In the rows, zero is written as 128.
Each run below is a few steps of one of 7 hidden systems, one row a step.
path 1, A:
[[ 89 161 126 103 116 104 142 136 115 189 139 130  92 101 129 167 112 160
   72 105  75 120]
 [120 129 177 177 141 144 182 119  95 156 148 113 102 154  58 111 136 123
  111 124  88 159]
 [105 181 104 137 100 120 189  84  86 115 150 141 146 153 100 167 143 122
  140 104 139  81]
 [111 109 126 158 150 154 158 141 103  99  68 157 201 123  84 102 176 120
  128 129 125 114]
 [110  88  93 105 127  92 124 136 128  51 147 182 133 162 122 136 148 128
  156 112 179 141]
 [125 116 109 109 172 116  75 130 130 110  52 119 107 151 167 107 168 105
  118 165 159 110]
 [171 112 156  95 113 133 104 112 174  89 134  80 133 135 182 107 117 118
  163 130 163 185]
 [106 164 144  85 117 142  94 163 172 166  98 115 113  84 183 163  93 139
  121 147 140 119]
 [140 122 171 145 132 100 131 169 152 171 168  86 102  78 110 110 119 134
  128 146  88 185]
 [ 86 183 119 119 110 101 145  92 104 155 172 109  86 124 118 156  99 161
   94 110  81 120]
 [106 158 154 178 152 176 174 110  99 160 123 117 151 145  59 102 122 108
  119 146  94 128]]
path 2, N:
[[ 72 137 155 171 139 210 163 136 114 142 116 156 121 151  70 140 123 131
  105 146 140 132]
 [116 147  90 182 124 142 159 145 104 147 134 156 138 111  90 162 175 114
  128 157 161  66]
 [147  96  74 171 105 174 132  97 110 102 127 144 179 108 111 127 167 161
   93 111 125  96]
 [118  96 115 167 129 193  70 121 161  84 116 148  97 160  92 126 121 160
  124 119 152  85]
 [187 133 123 184 129 141  87 117 148 126 117  83  97 130 119 115 158 111
  159 153 155  64]
 [214 110 131 147  99 184 123  74 103 140 129 110 137 146 180 116 110 126
  134 116 129 104]
 [154 115 173 139 129 197 100 142 136 184 109 146  89 140 136 131  65 138
  115 117 102 100]
 [159 140 156 186 142 128 141 147  94 190 163 121  98 114  89 106 105 113
  152 152  89 102]
 [120 161 125 166 113 173 182  70  69 161 155 110 140 135 107 128 120 134
   95 131  93 128]
 [ 78 141 135 155 136 217 158 140 131 155 109 166 151 134  79 148 112 121
  102 145 143 119]
 [120 131  70 180 139 131 139 148 109 149 140 170 143 114  76 144 161 112
  127 152 144  63]]
path 3, R, 11 rows:
[[137  90 149  78  84 123 157 140 108 122 137 162 124 121 181 173 126 162
  107  78 133 169]
 [152  90 183 161 122 164 100 155 176 144 107 100  75 122  93 128 138 160
  106  95 107 123]
 [170 139 136 127 120  70 111 117 162 113 182  87  76 156 124 121 127 102
  182 123 149 126]
 [123 168 151 123  99 138 120  80 115  71 122  94 176 115 146 102  87 160
  178 108 108 109]
 [149  92 121 175 123 199 120 153 138 107 132 163 175 110 121 117 119 117
  166 167 179 120]
 [150 123  69 136 151  76 111 155 111 173 147 166 151  91 110 110 115 111
  137 141  87  78]
 [ 78 133 110 112 178  99 141 116 117 113 111 113 165 131 100  71 146 108
  108 161 100 193]
 [ 60 149 111  88 149 160 130 127 127 138 101 184 109 184 134 164  95 111
  105 139 163 121]
 [138 158 156 121 112 139 182 152 115 208 103 113 128  98 154 175 155 110
   97 133 128 124]
 [133  73 151 109 105  91 155 150 115 119 170 150  92 126 133 149 144 161
  101  87 117 195]
 [112 135 176 153 127 144  92 127 175 113 111  90  60 153  75 131 126 163
  119  91 109 100]]
path 4, Y (11 x 22):
[[121 171  96 145 147 147 136 104 106 166 133 129  86 173 135 148 135  78
  123 181 174  94]
 [127 121 125 124 129 145 193 123  59 154 110 138 191 100 161 119 157 116
   99 153 119 170]
 [120  72  87 114 109 127 124 140 125 130 170 189 115 122 118 152 117 173
   74  87 107 147]
 [120 126 115 172 126  98 132 143 168 109 157  97  91 127  55 145 201 126
  120 128 154 123]
 [158 143 142 125  96 139 152  63 117  67 108  84 155 163 152 123 164 122
  153  97 156 123]
 [ 94 140 173  94  95 172 139 165 149 123  85 163 147 112 151 175  95 156
  140  97 151 108]
 [140 115 147 123 126  56 112 191 138 125 174 140 111  86 138 122 105 127
  195 146 134 146]
 [155 155 119 115 142  74  77  97 141 135 101  61 113 120 140  91 132 133
  121 115  72  93]
 [ 82 148 162 110 169 178 116 105 145 130  91 120 110 190 112 100  85 109
  117 143 127 157]
 [119 156 100 131 134 134 150 132  70 175 159 172 110 137 165 154 100  96
  145 186 163 111]
 [124 111  99 131 142 100 154 142  80 158 125 130 180  69 135 106 160 139
   84 147  77 158]]
path 5, P (11 x 22):
[[112 161 157 112 146 141 173 138 113 150  61 148 193 134  97 119 117  99
  140 103  95  96]
 [119 120 165  89 145  68 175 162  99 136 126 174 146 146 103 115 108 107
  160  91  92 151]
 [122 127 102 121 165  44 134 164 109 169 125 158 105 127  85 126 152 108
  113 116  83  97]
 [147 103 113 151 177  59 112 135 127 121 147 105 105 137  84  70 163 103
  137 149 102 154]
 [153  93  74 159 145  99  99 169 170 126 164 135 143  87  99 112 158 107
  145 167 153 129]
 [138 111 145 131 127 127  95 169 211 132 131  76 113  82 132 128 156 124
  121 153 155 175]
 [122 155  94  93  97 122  90 111 210 109 167  90 127 108 151 151 105 135
  134 130 161 141]
 [116 169 124 117 116 188 102  89 208 123  91  76 154 134 114 131 114 132
  108 111 131 104]
 [123 170 156 101 113 175 151 100 160 113 117 126 185 159 122 126  71  99
  173 107 143 127]
 [109 167 151  84 121 134 174 147 127 164  74 156 188 122 122 152 106 110
  131  89 104 101]
 [118 139 166  86 146  71 166 128 104 136 117 146 128 167 100 114 107 115
  138  70  70 141]]
path 6, P (11 x 22):
[[ 65 106  97  93 138  81 127 131 102  71 127 145 140 119 143 122 158 159
  101 137 133 186]
 [106  91  91 134 152 152  96 134 157 124 124 168  69 185  90 146 145 126
   86 124 161 118]
 [159 133 117 125 158 147 120 108 127 150 110 106 110 171 171 112 145  62
  134 186 182 146]
 [190  83  88  99 104 150 125 118 134 122 116 141 195 100 190 123 142 125
  114 116 142 146]
 [189  90 176 128  87 163 123 137 166 158 137 123  87 134 132 157 109 151
  115  63 116 118]
 [160 196 140 137  99 110 132  84 101 156 156  82 100 124 158 141 101 126
  159 130 114  81]
 [119 147 130 159 112 140 134  93  85  91 106 103 193  88 113  93 134 173
  136 115  77  99]
 [ 86 116 182 162 120 154 147 170 115 100 143 176 119 130  72 137  96 160
  169 115 128 124]
 [ 54 177 144 114 151  92 144 166  85 153 111 141  90 115 144 155 133 123
  129 178 142 128]
 [ 76 103  81  98 162  94 112 102  98  83 116 141 133 147 135  92 149 144
   85 140 112 176]
 [135  71  85 150 158 169 107 139 148 138 138 185  98 179  87 128 134 105
   99 133 158 122]]
path 7, F, 11 rows:
[[136 150 152 160 136 110 154 146 106 155 138  98 179  61 100  87 122 127
  153 153  70 137]
 [112 101  75 122 140 104  91 111 110  75 174 178  92 175 130 118 107 136
  151 139 162 125]
 [139 135 124 159 153 176 116 163 151 194  73 132 147  97 105 130 136 109
  103 151 114  70]
 [141 139 127 120 135 104 168  99 104 128 183 118 116 170 144 117 124  73
  161 161 166 189]
 [152  93  72 106 120 134 115 125 117 166 113 168 141 114 146 145 136 149
   63  89  93  95]
 [131  89 200 152 140 146 158 177 145 130 130 126 104 139  95 120 148 110
  142 141 153 194]
 [150 156 104 138  88 119 119  72  98 131 149  99  72 141 160 166 148 157
  103 105 131  77]
 [127 100 167 148 124 188 148 129 123 121 120 129 191 101 104  87  96 152
  125 118  85 173]
 [120 127 134 120 104 110 121 141  99  75 127 166  92 149 163 166 140 139
  180 126 194  89]
 [153 152 126 171 135 110 124 134 118 168 119  89 163  63 102  95 138 137
  131 142  60  89]
 [118 102 107 126 153 130 102 105 117  75 166 159 109 189 128  91  91 114
  166 152 161 163]]
path 8, N:
[[153 139  91 107 122  98 126 105 206 141 183  96 114 154  86 134 129  93
  123 100 132 146]
 [167 131 126  88 132 117 157 102 181 139 120 115 154 182 102 122 132  70
  129  75 127 147]
 [145 125 151  80 146  94 153 140 131 139  82 163 137 188 112 130 123  87
  145  68 115 104]
 [127 125 173 111 155  71 147 153  81 123  64 141 138 143 114 104 149 120
  150  95  85 105]
 [ 84 140 178 125 138  99 149 130  44  80  83 137 128 134 143 110 141 157
  154 129 110 132]
 [ 62 158 161 127 126 127 127 151  80  95  85 125 127  86 171 139 142 163
  144 174 148 133]
 [ 93 131 105 129 113 123 111 156 109 103 148 138 150  57 180 139 127 161
  143 187 162 147]
 [111 119  69 118 110 125  81 125 159 115 179 117 128  75 162 136 116 169
  101 160 140 159]
 [133 113  87 120 130 130  86 122 210 124 186  98 113 120 123 117 112 123
  114 152 149 182]
 [172 131  91  97 126 108 122 105 198 156 174 100 107 163 128 134 126  77
  119 120 155 156]
 [185 108 130  83 130 115 153 121 175 171 122 126 137 171 123 129 128  74
  112  78 118 153]]
path 9, A, 11 rows:
[[ 88 167 126 128 135 128 200 116  55 143 117 162 184 134 105 131 128 108
  132 133 107 114]
 [100 100 107 129 137 120 193 136  69  98 130 185 183 141 108 126 162 112
  131 133 147 159]
 [ 98  96  84 109 146 115 144 126  89  90 103 171 130 163 148 143 185 113
  104 145 183 143]
 [137  96 122 118 141 145 120 114 143  85  87 104 125 159 162 122 192 104
  112 151 195 168]
 [127 133 136  91 102 143 103 131 197  97 100  87 123 120 176 158 153 126
  128 133 194 149]
 [115 140 162 113 126 121  92 173 210 135 100  73 109  79 134 137 139 138
  120 136 136 151]
 [ 99 166 158 114 121  79 105 142 180 135 157  71  82 101 106 129 109 153
  128 117  93 150]
 [ 83 200 159 130 144 110 130 111 130 157 128  85 111 127  88 109  88 133
  130 130  66 119]
 [100 182 144 129 137 110 181 110 104 141 157 127 172 132  80 106  85 108
  163 127  86 137]
 [ 84 151  99 108 147 102 182 131  73 141 126 186 189 130 106 124 116 107
  132 128 102 124]
 [110  88 105 113 159 108 174 130  67 118 123 188 160 164 121 109 153  96
  114 138 134 175]]
path 10, F (11 x 22):
[[ 75 176 122 155 139  85 127 131 115 127 110  98 111 102  74 129 169 155
  109 123  84  81]
 [ 66 146 106 144 160 149 121  84 127  68 126 113 147 158  86  85 133 126
  124 164 139 161]
 [103 150  80 106 133 154 119 119 136 111  61 139 175 123 164 149 164 109
  112 153 177  87]
 [150 125 116 109 140  82 145 149 147 133 123  90 182  83 150 103 171  83
  143 167 143 181]
 [162  86  73  94 127  87  70 118 176 113 149 117  96 135 155 124 142 131
  102 113 139 147]
 [151 119 171 120 128 183  96 151 217 167  98  91 112 124 121 130 107 120
  109 115 125 143]
 [131 174 166  83  85 123 152 101 149 131 162 101 102 154 166 167  84 121
  154 102 151 148]
 [106 139 137  89 100 109 147 137 134 138 133 149 162  93 110 146  93 170
  114  63  67 120]
 [ 67 133 169 138 136  96 134 167 143  77 133 151  99 147  57 134 131 144
  168 109 138 133]
 [ 86 198 104 157 134 118 120  90 125 120 106  93 116 137  83 132 154 136
  121 127 113  52]
 [ 85 150 109 121 159 151 147  90 118  93 103 126 203 151 104  81 125  97
  134 155 130 161]]
path 11, L (11 x 22):
[[140  70 120 125 130 137 117  94 111  53 144 150 157 158 126  76 115 150
  144 109 121 176]
 [139 108  42 113 155 126  77 138 183 128 134 150 150 130 130 115 128  90
  123 165 166 118]
 [206 111 141 121 133  96 137 141 126 171 143  92 152  91 167  90 124  91
  151 148 105 165]
 [157 104 132  73 122 143 127 123 143 184 124 158  94 169 163 153  89 117
   84  84 113 144]
 [124 158 180 153 136 180 127 159 156 177 107 111  82 137 126 152 115  96
  142 168 167 113]
 [133 162 150 142  76 106 181 133  79 152 167 136 108 102 135 184 130 152
  146 102 121  91]
 [ 72 151 149 149 117 195 130  98 111 111  86 121 139 128 100 131 120 181
   87 105  95 104]
 [ 98 108 120 190 137 121 122 137 118  73 169 148 103 141  53 116 148 149
  158 138 146 116]
 [135 156  53 131 129  83 110  72 106  92 127  99 170 113 136 102 164 130
  131 135 113  88]
 [161  62 130 116 145 148 111 117 120  82 112 148 176 145 147  66 111 127
  143 119 118 174]
 [154  90  61 106 155 108  83 165 178 160 140 167 115 133 139 131 126  92
  113 152 158 124]]
path 12, Y, 11 rows:
[[ 83 125 129 142 174 103 135 139  85 120  98 149  69 179 107 129 181 108
  109 158 153 125]
 [121 110 123 129 126 124 146 109  42 101 100 136 108 140 187 138 181 143
  107 151 158 140]
 [ 87  94 131 121 106 146 120 148 113 109 115 140 106  93 166 161 158 192
   73 128 142 163]
 [114 111 115 134  99 108 106 130 161  90 186  95  81 104 142 151 155 164
  123 145 170 175]
 [124 179 122 111  89 124 125  83 175 102 135  43 134 104 156 150 150 139
  125 127 151 141]
 [ 91 174 149  68 104 142 148 115 176 115 134 110 165 127 149 147  77 121
  145 111 143 173]
 [105 179 112  75 119  68 144 154 152 158 167 148 141 112 134 158  79 101
  164 125 129 122]
 [115 162 119  86 162  36 143 135 127 146 119 115 150 132 106  99 131  92
  138 117  76 135]
 [ 94 140 118  84 170  93 126 103 106 125  93 157 103 204 111 114 115 104
  112 104 100 116]
 [ 79 138 133 127 168 109 154 151  66 140  89 175  90 167 122 147 161 101
  118 159 152 112]
 [121  93 117 127 135  90 146 133  34 109 110 153 115 121 178 127 180 147
  108 149 132 148]]
path 13, R (11 x 22):
[[ 92 117 101 113 148 152 131 120 133 142 120 166 173 132  80 105  89 144
   83  99  64 141]
 [115 132 129 131 163 151 168 140 156 169 119 143 122 183  72 134 148  59
  107 141 156 148]
 [124 162 145  82 116  78 188 119  83 156 122 157 126 160 138 163 117 110
  134  80 105 110]
 [115 103 216 139 118 156 173 153 104 106  81 121 129 129 113 133 166 149
  123 100 129 165]
 [142 102 157 139 122  98 103 181 136 118 130 158  49 146 117 162 139 139
  162 109 162  88]
 [135 167 162 132 120  67 108 134 136 106 111  52 121  82 142 111 155 148
  169 129 106 107]
 [107 108 122 111 112 137  89 131 153  43 139 133 143 113 166 119 110 154
  171 151 181 163]
 [139 145 101 135 126 168  71 148 175 160 109 129 152  77 139 132  89 137
  135 151 123  66]
 [157 117  78 114 143 101 135 134 155 160 179 116 176  90 136  98 125  89
  127 167 124 189]
 [ 88 128 101  91 149 145 119 104 137 135 136 164 151 155 100 104  58 137
   97 106  81 152]
 [117 155 147 142 148 185 177 129 149 185 118 129 134 162  84 141 125  69
  112 148 148 140]]
path 14, L, 11 rows:
[[143 112 176 156 136 134 166 157  85 144 116 149  75 165 130 149 164  95
  150 147 178 126]
 [120 147 116 125  93 133 152 125  86 136  91 133 129 101 173 188 181 152
   95 120 155  78]
 [109  91 182 166 106 176 126 148 121  85 100 112 127  94 120 127 159 190
  111 117 129 152]
 [102 117  85 142 109  95  87 125 168  80 169 118  84 116  95 151 158 174
  115 112 145 115]
 [140 159 124 127 116 116  95  75 156  70 132  49 157 114 145  84 128 139
  164 139 123 140]
 [139 100 103  82 114 120 111 123 159  91 173 173 166 143 134 114  61 127
  165  99 132 158]
 [129 151  94 108 165 131  97 153 184 181 122 131 163 107 115 102  84  82
  132 167 114 124]
 [169 125 161 118 144  81 166 145  96 191 163 133 112 142 124 108  98  89
  145 123  84 155]
 [108 155 132  98 149 156 149 106 104 180  86 154  96 192 145 153 112  98
   89 123 128 104]
 [115 134 180 173 129 169 176 161  84 142 108 148 114 135 122 151 155 109
  151 166 174 119]
 [108 131 103 147  94 116 164 131  79 133 124 148 131  90 127 180 187 168
   87 109 125  91]]

Name the system that made each run.
path 15, 2 rows:
[[ 92 161 109 143 104 169 112  92 115  84  85  95 167  90 153 137 158 172
  112 140 142  95]
 [119 129 125 126 122 123 123 139 138  66 121 109 203  78 149  98 138 128
  180 167 160 160]]
 : F
path 16, 2 rows:
[[104 166 174 134 167 159 140 108  87 163  84  97 121 149 140  92 106 103
  120 175 106 149]
 [105 122 101 127 133 156 135 114  56 162 165 182 113 133 160 129  71 143
  106 164 112 141]]
 : Y
path 17:
[[133  49 118 129 116 154 127 178 139 110 152 211 130 127 110 147 117 147
  126 106 152 150]
 [136 142 154 121 135 120 126 151 130 198 122 105  44 139 160 165 142 107
   95 154 148 133]]
 : P
path 18, 2 rows:
[[104 147 149  79 106 132 118  82 120  80  88 100 152 129 178 118 104 170
  116  90 100 145]
 [ 83 142 167  97 155 121  92 188 159 116 100 144 120 117 146 116  78 118
  181 169 154 143]]
 : N
path 19, 2 rows:
[[153 108  99  81 110 126 132  96 177  95 174 137 152 169 140 128 104 102
  142 101 165 180]
 [165 145 116 124 115 159 132 134 182 186  86 117 140 129 114 167 153 100
   98  97 134  67]]
 : P
path 20, 2 rows:
[[175 133 171 128  90 183 142  80 109 128 147  98 133 140 187 123  84 133
  152 123 136 153]
 [124 154 161 112 119 169 119 162 153 204 122 147 105 109 148 161  57 129
  126 131 116 106]]
 : N
path 21, 2 rows:
[[106 153 120  85 138 131 161 107  78 139  91 146 206 116 164 106 100 118
  119 130  88 144]
 [107  75 147 136 156 188 151 172 112 163 107 189 124 143 121 132 123 114
   91 152 145 171]]
 : R
path 22 (2 x 22):
[[135 172 167  93 134  82 125 126 106 180  97  87  76 129 175 134 119 122
  119 125  95 115]
 [129 116 184 115 134 132 178 152  87 145 136 134 166 105 151 101  96 116
  149 148 105 206]]
 : N
path 23:
[[127 129 165 125 145 174 154 151 136 173  64 162 109 177 102 158 136  93
  109 102 141  91]
 [171 122 177 112 120  63 179 156  88 159 122 125 102 134 153 147 161  99
  149 105 125 139]]
 : R
path 24, 2 rows:
[[115 154 119  82 159  67 128  96 103  85  85 115 161 165 151  90 140  97
  158 127 117 128]
 [103 130 163  69 147 137 136 134 116  99  80 144 173 145 181 104  94 104
  157 142 146 180]]
 : A
path 25:
[[108 150 101 140 153 129  99  74 115  96 145 105  73 189 137 109 129 110
  131 176 167 133]
 [166 120 128 118 136 168 132 129 145 171  77  97 136 127 182 139 169  80
   95 165 173 145]]
 : N
path 26:
[[122 133 117  91 116 151 151 127  84 166  78 145 147 109 204 161 145 129
   82 140 137 127]
 [137  71 171 149 110 160 168 158 127 128 154 131 111 119 130 139 158 133
  109 136 160 209]]
 : A
path 27:
[[ 71 158 161  83 135 106 166 126  98 129 132 157  80 183 140 163 102 114
  133 122 149 155]
 [127 163 160 136 144 108 186 134  83 151  89  91 146 120 144 124 185  84
  137 169 142 144]]
 : A
path 28:
[[173 107  77 154 110 155 131  83 107 151 208 118 111 126 156 126 123 124
  103 165 145 160]
 [164 110 121 178  85 197 154 103 128 142 147  93 141  93 131 151 171 152
   81 129 142 138]]
 : P
path 29 (2 x 22):
[[111 128 128 135 131 178 146 145 144 164 132 193 137 156  66 148  75 120
  124  95 110  87]
 [126 152 110 177 157 108 137 129 116 148 113 127 146 127  44 103 154 110
  132 125  86  62]]
 : N
path 30 (2 x 22):
[[139  98  87 150 179 127 137 151  88 157 127 178 168 128 111  87 130  81
  134 181 125 130]
 [156  59 140 125 143 113 148 186 133 164 144 148 130  95 133 119 152 117
  102 142 122 201]]
 : P
path 31, 2 rows:
[[166  89 145 141  93 131 121 128 150 114 154  69 133  73 155 117 157 162
  110 124 121 188]
 [139 115 108  99  97 141  92  99 208 114 168 104  94 148 128 148 107 150
   97  87 135 155]]
 : L
path 32, 2 rows:
[[109 119 159 124  99 131 124 150 193  77 161  95 129 103 121 136 130 150
  155 127 168 191]
 [ 67 182 109 113 146  90  86 152 169 146 108  98  90  94 121 145 134 140
  109 158 122 100]]
 : A
path 33 (2 x 22):
[[ 84 144 116 181 145 146 115 102 127  77 161 122 136 138  55  86 113 143
  155 151 119 129]
 [105 168  48 122 151 113 108  99 135 109 139 148 175 141 105 109 103  99
  154 155 136  85]]
 : A
path 34:
[[131 147 166 144 131 209 119  82 130 131  67  90 101 176 137 124 130 126
  102 123 137 107]
 [168 116 163 159 136 170 139 172 104 172 108 166 123 133 143 139 114  91
  169 160 164  92]]
 : N
path 35, 2 rows:
[[164  96 166 174  91 134 175 157  81 126 137 128 147  77 127 143 172 159
  139 115 121 125]
 [125  72 113 161 142  81  88 155 127  78 146 150  88 124  80 107 157 165
  137 114 118 115]]
 : R
path 36 (2 x 22):
[[128 112 172 155 176 145 121 155 115 138 130 153 102 169  94  84  87  93
  173 165 129 145]
 [ 96 188 147 133 144  89 148 139  67 153 140 145 115 125 129 125  87 114
  179 164 112  99]]
 : R
